In the data rows, 128 means zero.
Two rows play each game, the first against the second. How much does the first row win by? 20 is about a draw, 40 a big win and 0 a big loss. Wins can go round in a circle: one row can beat a second, the second a third and the third the first. Each row has two weighted sums of its numbers, A and B, taken from their middle values. A row wins by its A times the other's B, less its B times the other's A.
[110  96 145 130 131 175 142 141  45 157  74  88  94 135 110 144]
[119 144 144 195 135 127 180 114  55 150 123 176 113 134 108 127] -> 20
[154 126  73 142 120 115 180 107 133 141 134 160 109 110  85 160]
[ 69 133 136 123 161 143  85 104  97 118 134 100 171 175 152  95] -> 28
[109  59 119 164 109 146 111 127  79 136 104  96 139 183 163 113]
[116 108 153  97 149  99 111 124 167 113 186 147 144 118  63 185] -> 15
[115 125 121 207 145  79  86  90 156 108 158 133 144 145 125  90]
[138 139 149 110 119 155 163 174  77 166  93 124  88 108 130 137] -> 23
[103 101  95 126 127 117 135 153 128 117 107 146 105  97  93 205]
[ 58 152  65 140 129 116  42  75 143  88 149  61 193 166  57  60] -> 35
[108 142 138 143 138 105  88 129 132 123 145 130 162 114  48 159]
[ 84 124 137 134 129 121 103  57 132 117 119  86 149 182 164  86] -> 19
[149 117 142  70 144  65 133 136 145 126 183 138 171 159  58 155]
[162 181 130 114 125 129 180  86 109 125 126 137 114  25 145 171] -> 16
[169 145 140 115 122 127 135 157 150 125 139 128 153 140 101 132]
[ 84 122 145 137 124 133  87 117  58 131  99  78 112 180 138  98] -> 17
[178 207  86 113 124  91 195  81  89 155 131 198  85  60 186 179]
[110 106 124 141 144 151  56 156 145 116 124  77 144 226 147  81] -> 13
[138 142 128  88 133 157 155 150 121 141  82 139  77  74 178 161]
[108 125 155 221  95 195 140 148  82 194  57  82  91 104 171 118] -> 17
[165 155 108 138 132 121 160 124 129 135 136 180 112  56 107 134]
[158 108 134  99 131 114  94 174 132 101 138 112 118 152 108  57] -> 21
[126 153 139 174 145 147 107  92  87 131 108 154 121 157 255 104]
[ 71  59 148 188 118 212  98 158 110 167  45  74  83 144 175  98] -> 18
[ 89 109 137 150 148 150  91 135 117 121 111  50 134 213 178  78]
[155 119  55  70 151  78 143  81 169 105 179 191 162 124 101 138] -> 14
[215 233  90 130 151  54 224  84 191 108 181 255 129  31  52 215]
[142 140 104 123 127 114 139 103 136 117 160 149 159 124 117 122] -> 15
[138 105 134 122 109 160 125 192  88 144  81 113  93 112 108 103]
[184 144 125  73 114 111 212  88 169 161 125 166  71  50 157 172] -> 23
[229 198  41  88 111 165 186 136 100 170 113 163  60  66 144 180]
[145  70 133  61 119 187 127 159 119 157  75 105 125 134 113 126] -> 20
[101  92  98 123 125 119  80 121 173  94 146  98 157 134 108  96]
[ 72 118 135 138 145  88  40 131  83  86 159 101 188 207 120  70] -> 29
[139 140 115  83 107 147 159 161  66 174  69 134  62 138 147 129]
[129 115 137 191 119  82 136  60 116 122 182 170 172 136  89 177] -> 21
[129 116 107 140 118 142 135 137 118 129 111 118 104 111 109 135]
[111  87 151 133 108 204 117 158  26 151  47  93  48 135 212  61] -> 25
[163 102 119 118 146  92 138 183 109 131 136 161 151 117  72 170]
[ 70 102 126  98 118 156 108 106 133 155 109 116 100 176 141 101] -> 19
[141 116 127 152 117 152 161 206 132 136 142 172 102 116   9 199]
[124  73  91 131 143 145 123 137  70 154  93 120 112 146 161 101] -> 36
[138 156 172  93 112 156 168 122 177 165  95 132  74  83 137 147]
[120 142 165 119 106 226 147 207  50 177  40  74  48 115 165  69] -> 1
[203 213  35 112 116 164 229  76 140 146 135 211  97  58 107 223]
[142  81 183 101 121 164 150 191  78 174  80 137  77 110 115 149] -> 17
[126 155 127  71 127 137 160 108  96 151 115 151 106 117  93 145]
[ 62 134 168 149 149 112  89 169 101 116 139  87 170 177 123  82] -> 18
[159 135 138  80 121 142 140 119  74 145 112 136  93 100 255 119]
[ 73 119 131  88 142 127  83 110 115  82 146 107 156 178 127  85] -> 12
[148 119 114  36  94 168 156 159 120 165  78 112 101 117 129 165]
[129 158 160  95 113 162 120 129 112 144 106  93 116 145 162  85] -> 19
[154 127 157  84  91 178 209 142  49 180  72 128  34  73 120 146]
[158 165  63 136 150  10 174  98 186 100 222 237 206 130  85 144] -> 26
[117 171 114 197 143  73 132 101 160 110 162 135 143 145 182 109]
[111 147 152 139 132 138  95 142 109 107 131 128 162 144  94 110] -> 19
[131 129 117 146 111 174 104 166  92 143 110 132 111 139 148 132]
[ 99 197  84  83 136 112  94 161 136 129 116  73 161 185 166  92] -> 22
[117 104 156 117 104 201 126 144  76 154  44  71  91 156 171 122]
[ 92  98 120 134 128 125 106 151 152 102 148 124 182 160 109 110] -> 20
[ 86 135 132 194 125 135  90 117 134 114 147  96 181 183  96  76]
[ 39 126 112 183 139 107  61  96 159 186 150  94 156 239 255  96] -> 7
[140 127  73 164 106  77 139 109 114  77 195 163 169  54 112 175]
[144 148 131 119 126 148 118 145 108 152  79 126 102 106 115 160] -> 19
[ 82  88 147 134 128 144  95 158 103 129  97  87 128 129 159  87]
[154 104 194 112 136 104  98 154 166 182 153 153 143 124  85 138] -> 25
[139 135 143 133 133 130 138 143 134 147 103 122 111 145  59 107]
[ 85 141 103 166 127  80  67  94 180  90 157  89 208 145 165 104] -> 18
[152 169 113  97 144 116 220 113  94 149 131 172  70  80  83 163]
[154 243 175 147 131 108  78 126 140 101 150  93 168 158  89  78] -> 1
[ 84 104  71 145 130 160  36 122  29  97 104  50 154 232 156 130]
[146  86 141 132 133  87 126 143 179 115 155 108 173 138 129 125] -> 16
[164 111 115 126  97 194 160 125  60 195  52  75  73 119 126 127]
[111  47 118 169 146  62  90 100 175  90 178 138 175 130 144 114] -> 18
[130 113 130 214 120 114  98 123 118  92 124 134 149 194  96  85]
[141 105  84 111 108 168 143 162  69 158  95 108  92  73 250 142] -> 35
[ 96 111 188  87 123 158 100 124 108 142  91  70  66 157 197 101]
[160 128 194 114 109 138 140 171  93 156  96 134  90  99 133  84] -> 22
[ 83 105 169  82 104 201 120 183  87 144  45  76  89 134 134 124]
[182 210 126 112 120  82 209  95 116 123 180 192  83  61 111 179] -> 21
[ 79  58 155  92 149 110  82 144 171  92 134  73 166 130  88 110]
[162 177 102 138 111 154 171  77 119 157 103 145  82 109 160 157] -> 22
[162 127 110 172 151 115 109  87 165 101 140 126 161 140 128 156]
[108 135  96 137 133 105 106  99 164  91 146 142 175 118 122 107] -> 20
[ 84 136 113 153 134 143  66 125 158 114 120  69 124 180 168  61]
[148 150  76 128 130  98 125 118 135 104 162 163 158 127 252 133] -> 26
[ 91 160 104 153 145 114 116 139 126 132 117 132 138 193 169 106]
[138 189 105 135 123 140 172 129 142 151 120 170  96  63 173 176] -> 24
[117  56 151 106 117 185  62 126 156 108 131  14 143 161  85  93]
[128 131 135  72 131 115  95 122 107 114 117  98 152 142 147   0] -> 18
[152  99 145 149 138 151 131  92 123 158 102 140  87 113  95 124]
[ 92 159 103 149 136  71 133  87 144 111 158 151 165 158 124  91] -> 19
[ 43  46 164 134  96  96  73 138 152  96 148 101 163 169 127 104]
[114 103 138 115 140  98 127 119 125  95 130 118 139 152 122 120] -> 20
[111 144  80 103 128  88 167  96 104 148 115 111 119  63  97 153]
[125 145 164  80 124 138 145 107 124 108 111  75 130 167 116  87] -> 22
[170 151  87 117 145  41 173  30 166  91 220 212 168  79 144 171]
[135  87 152 109 116 173 168 131 110 150  90 132  70 128 115 157] -> 24
[169 148 113 126 148  95 187  82 161 110 192 194 116  61  59 184]
[193 137  86 112 130 138 168  14  75 152 123 141 102  64 155 151] -> 22
[158 116 117 134 111 133 143 121 132 109 164 146 159 117 133 118]
[157 186 114 116 121 115 164 110  99 127 126 178  94 123 135 157] -> 22
[ 95 100  76  83 127 116 107 119 129 115 114  93 132 149 177 103]
[129 173 138 111 130 117 132  96 132 114 158 162 139 113  79 172] -> 18
[164 171  72 109 123 133 201  97 181 153 121 210  91  90 125 219]
[100   0 161 153 137 119  76 113 222 109 147 113 191 173  98  68] -> 11
[ 78  59 167 129 127 132  57 132 113 101 114  72 171 205 164 100]
[111 111 177 175 156 111  86 152 133 101 140 151 187 158 117  94] -> 28
[146 176  57 129 127  97 146 104 106 131 131 131 117  87 110 171]
[130 115 136 131 130 131 145 184 166 120 133 151 126 159 113 151] -> 11
[219 191 128 145 104 111 233 116 140 159 145 235  50  43 124 199]
[ 67 125 124 184 139 113 117 131 116 125 121 101 122 168 106  72] -> 25
[118 135 101  97 136 115  98 113 104 136 143 109 135 138 170 158]
[ 99  89 157 110 132 132 124 153 133 121 157 146 169 120  82 157] -> 30
[161 142 107  46 104 163 239 128 129 162 123 221  47  39  96 251]
[ 61  86 131 161 114 172 110 112 109 126  66 100 107 163 247  85] -> 28
[111  95 142  72 147 129  35 136 158  87 137 102 162 149  91  90]
[179 148 104 123 148  35 124 107 175 151 176 155 156 111 134 129] -> 27
[ 22  69 147 159 127 111  56 119 102  94 116  86 172 234 165  13]
[124  72 144 100 145 108 112 113 161 120 174 143 177 130 108 134] -> 22
[188 163  82 133 124 118 231 112 120 145 145 201 101  59 153 194]
[ 98 121 135 102 124  77 100  90 148 100 110  64 134 162 150 111] -> 27
[103  90 155 149 131 137 100 135 108 112 128  78 193 173 125  78]
[182 135 158 103 122 134 174 117  35 167 109 171  55  90  99 156] -> 19
[ 79  89 133 104 147  99  75 151 127 114 119  67 163 157 161  83]
[ 98 111 123 138 118 122 129 122 114 119 117 122 134 156 152 104] -> 18
[154 141  88 153 121 104 130 107 144 130 154 168 154 146 116 144]
[165 116 101 115 117 164 216 106 115 143 102 196  58 111 109 147] -> 6
[121 112 186 137 104 213  40 156  75 162  79  56  75 185 144  70]
[159 107 115 113 124 117 126 101  93 141 127 138 119 137 148 183] -> 1
[125 114 153 118 156 122 145 123 116 164 112 127 126  99 146  95]
[116 119 166 118 132 162  78 138 117 135 100  45 130 154 141 112] -> 11
[ 97 147 177 161 141  70 109 132 175 101 177 113 210 174 102 100]
[ 96 143 111 115 141  92 144 176 100 114 144 141 146 167 134 118] -> 20
[114 193 109 134 130 141 107  93 164 103 109 102 126 151 122 105]
[183  78 119  71 113 169 136 141  59 177  85 122  68  60 109 168] -> 27
[ 60 154 127 137 145 192  82 138  84 130  67  46 103 175 176  58]
[115 105 113 145 128 106 134 126 131 134 159 144 135 113 157 151] -> 22
[ 65 144  73  80 128 138 136 105  96 129 134 140  96  80 144 175]
[147 124 157  92 113 184 161 161  63 163  66 142  74  13 133 137] -> 31
[193 173 110 133  98 154 169 145 114 168  96 115  79 114 152 122]
[102 149 139  72 119 157  95 136 123 174  93 102 116 150 163  80] -> 15
[159 180  58 129 115 122 171  96  52 152 121 109  69  74 112 169]
[139 108 134 185 128 180  89 113  86 124  68  58 114 158 147  51] -> 22
[ 80 113 187 107 120 193 104 153 142 158  55  80  99 144 190  75]
[113 111 115 139  95 141  91 132 125 141 117 112 101 130 141  59] -> 12
[151  86 166 124 138 174 120 166  75 140  94  93  94 146  92 145]
[141  23 162  81 110 195 149 136  88 159 103 127  87 147 168 216] -> 19
[178 143 106 108 113 157 157 112 119 145 102 156 103 126 140 126]
[164 184  99  72 111  78 155 119 166 160 177 152 171 131 160 134] -> 20
[184 189  98 121 146 123 195 111 125 127 159 187 117 130 106 161]
[177 114 108 126 129 109 170 149 142 159 137 186 110 107 119 187] -> 24
[ 97  78 171 117 133 105 104 107 201 110 130 112 171 139  88  98]
[159 209  92 115 131 114 169 104 160 141 164 203 119 119 119 161] -> 22
[133 190  87 115 145 140 179 118 127 140 138 166 116  71 160 158]
[162 150  84  63 150 132 153 120  77 112 128 174  74  70 131 174] -> 20
[128 123 129 214 134 118 119 128 129 128 122 154 146 136 118 145]
[104 111 137 101 131 108 113  94 184 115 182 145 168 126  73 179] -> 19
[152 133 160 115 127 170 162 170 114 118  96 101  83 103 140 139]
[136  79 126  91 110 183 184 201  73 176  93 164  73  75 148 172] -> 16
[109  86 180 110 124 130 111 154 143 134 135 133 145 150 108 131]
[150 118  31 136 113 143 156 142  87 139 119 120  88  91 167 117] -> 18
[161  89 113 111 140  86 125 122 129  88 190 145 161 113 107 122]
[140 157 117  75 128 144 182  98 117 141 134 172 103  87 116 197] -> 19
[ 58 255 119 116  99 144 142 125 130 150 121  82 113 121  88 186]
[174 145 129  96 111 144 157 125 106 156 102 141  77  99 132 186] -> 20
[167  91 123 125 129 140  57 172 150  95 140 127 157 121 112 146]
[144 146  77 150 138 100 122  82 165  99 168 143 151 140 143 132] -> 9
[140  97 134 152 134 113 147 150 167 128 161 138 141 103  90 182]
[140 120 105 125 158  86 143 171 184 111 186 153 172 123 166 153] -> 19
